Each row of A is roughly a mix of the hidden directions of one of several groups.
A, 102 rows:
[[-15  -6  -7   0   1  47  -9 -20  36  10]
 [  1   6   9  22   0 -33 -39 -24 -26  -3]
 [ -9 -15  12   3 -12  12  16  46  35   8]
 [ 48   0 -15  11  -2 -28   9  -2  14 -26]
 [-12   9  -6 -19  37  10   0 -28 -28 -26]
 [ 10 -23  12  33 -38 -12 -18  -7  18  13]
 [  3  25 -12   0 -23  27  19  -7  38  22]
 [ 12   5 -33  -2  31  13  36  -3 -20 -18]
 [ 16 -25  -6  12 -11 -42 -19   4  -9  31]
 [-21   1 -30 -14  12 -40 -34   0  -3   2]
 [ 26 -21 -19   6  10 -40  30   8  10  -5]
 [-35   4 -17 -27  15   0   8   2  28  33]
 [ -9 -10 -11 -13  33 -23 -27 -13 -26  27]
 [ 14  20  -6  -1 -32   0  -4 -48 -10  16]
 [-18 -13  25 -21  18 -21 -36  -5  -7 -26]
 [-36   1  31   1   8  -8 -16  39  11  11]
 [ -5 -26  46 -15  17  -1   4  13 -30   1]
 [-19  32 -14 -11  31   6  28 -23  19  -5]
 [ 12  14  37  25  40   7 -19  -7  -5  -2]
 [ 15 -12   9 -29 -24 -27 -20 -37   4  -8]
 [ -2 -25  21 -18  35  10  13  17  -7 -34]
 [-29  12  21  11   5  18  18  32  33   6]
 [-30  36  -5  28 -13  -7 -15  -5  19 -24]
 [ 11  -7   1 -37 -29   9  35 -12   4 -24]
 [ 17   4 -10  23 -16  24  14   1   8  48]
 [ 26 -34   6   0 -14 -15  -3  -9 -41  18]
 [-40  24  -9   5 -16 -14 -18  -8 -36  -2]
 [-44  -5  11 -22   9  -7  -3  35 -21   3]
 [ -4 -38  26  16 -37 -14  16   2 -12   6]
 [  9  14  20  23  29 -30  20   7   2  31]
 [-17   9  27  22 -31  22  13  33  10  -2]
 [-10 -36  15 -11   9 -13 -23  43  -5   6]
 [-19   5  22   3 -30 -18 -40 -22 -13   8]
 [ 37  10 -24  18 -38 -10   0 -14   0 -15]
 [-25 -21  20 -32 -10  12  11   5   7  38]
 [ 28  -3 -37  20   2  -6 -35 -23   9   2]
 [ 14  20  25  21  26   5   2 -10 -10  43]
 [-33  17  17  -5  17  26  27   0  28  14]
 [-14  -9  35 -19  -2  17  -7  11  33 -30]
 [-31 -26   8 -37  30   9 -12   8  -9   0]
 [-21  25  22  30  -8  10  17  36  14  -4]
 [-17  28   2  -8   6 -21 -46 -22 -12   0]
 [  6  47   1 -21 -21 -30  -3  17  -1  12]
 [ 27  -6  17  23  -2  -8  31  10  26  32]
 [ 22 -36  -9 -11  23 -12 -22  -5  26  24]
 [ 28   2  -2 -21  48  12  -1 -11  16 -20]
 [ 15 -14  16  -4  31  15  14 -29 -35 -16]
 [  9 -47   8 -39  12  -4   0 -10   7 -17]
 [  5  10 -43 -11  42 -12   0  11 -11  -9]
 [-23 -25  -8 -18 -13  -9   9  28  27 -32]
 [  6  18  -9  15   8   9  58   7  11  -6]
 [-17 -48 -12   5  -7  -4 -14 -26   7 -26]
 [-26   4  16 -23 -12   0  34  12  16  35]
 [ -8  37   6  -4  29 -16 -37   0  13  17]
 [  4   0 -38   9  -2  24 -28 -14  18 -31]
 [ -8 -23  -4  48   6  -1 -24  13  17  20]
 [ 26 -21   7   3  10 -39 -12  29 -17 -18]
 [ 12  10  -2  12   7 -17 -31 -23 -28  37]
 [-26 -21  35  -3  15  15 -13  33 -16  -9]
 [ 47  -1   6  10  11  17  20 -12  23  24]
 [-20  21 -33  -1  22 -11 -20  -4 -27 -27]
 [-15  11  -8  41  24   9 -28 -29  -4   4]
 [ 20  -8  -8  -5  37 -33 -16 -21 -26   0]
 [ 30   8 -24  -4  25  -8  11 -37  22 -11]
 [ 22  -9  -5  15 -19 -17  21  21  40  21]
 [ 25  -3  37   3  28   3  10   6  35  14]
 [  4  -5  17  14  42 -33  15  14 -15  19]
 [-34   2 -38  25  19  -5 -23 -13  -9  -1]
 [  4   8  15  25 -19  -6   1 -19 -49 -18]
 [  6  28  -1 -22  -9 -36  -1  20 -36   4]
 [-40  -1  22 -20  22  37   8  -6  -1   0]
 [-13  -8   0 -29   8 -35 -11   9 -25 -35]
 [-21 -31  26  -8   0  30 -11  21  21  18]
 [ 10  -7  11  -2  11  -7 -21  34  40  27]
 [-27 -29 -36  14 -22   1   8  23  17   1]
 [ 21  18 -51   4  -2  -1  -7  10  15  26]
 [-26  34  13  21   4 -14  22  33   6  12]
 [ 24 -20  17   0  42  27   6   2   1  23]
 [ 17 -19  43  10 -19 -17 -14 -14  -7 -27]
 [ 12 -27  12   0 -21  33  24  -6  35   0]
 [ 15 -12 -39 -11   2   7  27  23  25 -21]
 [ 27 -31 -18 -21  18   5   8  16  26 -24]
 [ 28  11  12 -11  31   9   6  -8 -38  25]
 [-22 -10  -5  34  -8   3 -24 -34  19 -21]
 [ 22 -33  11  29  -8   3 -18 -14  12  33]
 [ 26  -4 -30 -14  23 -25  -9 -22 -12 -27]
 [  3 -42  33  -1  10   3 -26  22 -10  14]
 [-38 -13  13 -32   3  -4  -5  14 -32  19]
 [-25  25  -6   5  -1 -39 -31  13  10 -17]
 [-16  27  -2  15  21 -19 -15  23  -6  40]
 [ -1  13 -29 -20   5  44   6  -9  -3 -31]
 [  0  13  -5 -16  55  17   8  17   8 -16]
 [-19  27 -27 -25  26  17  22  21   7   2]
 [ -9  29 -30   1  -3 -16 -38 -15 -20  18]
 [ 17 -33  29   1  33  -9 -12   0   3  30]
 [  1  -6  -6 -20  37 -12  -2  46   2  18]
 [ -8 -33 -22 -21 -14  27   2  20  -2 -31]
 [ 27  -7  30  -2   8 -25  21  12 -26 -27]
 [ -1   0  -5  11  45   7 -22 -34 -23   5]
 [-20   8 -16 -28 -19 -25   6   1 -25 -36]
 [ 34 -28  13  -6   4 -24 -12   7 -31 -24]
 [-54  -2   5 -17   1  19 -12  21 -10  12]]

One row of each group comes first, with its name. Which group is each row after those in?
[-19  35  11   3  48 -12  10  12  -1   0] | T
[ 23   6 -22   8 -47 -10  -8 -20 -21   8] | S
[ 19  27  27  34  -5 -10 -20   9  10  28] | D

[-34  12 -20  31 -13 -14 -14  25  23  -7] | D
[-26  26   3  -3 -22  50  -7   1   2  -1] | T
[ 15  16 -26 -16  25  16   1  19  40  -8] | T
[  5  33 -22  30  -6   1 -13 -22 -28 -21] | S
[ -6 -32 -12 -45  11 -13   9  23   4 -15] | D
[ 36 -11 -25   7  -7  27  37 -13  -3   1] | T
[-14 -19  31  19  -3   4 -24  41 -11  11] | S
[ 36 -13   4   4  36  -4 -15  -4  -7  35] | T
[  9   1 -21  25 -38   9 -16   5  30  24] | S
[ 40 -16  39   6 -13  13   3 -22   4  15] | D
[-42  29 -20  -4   9  17  -6  28 -14  -1] | T
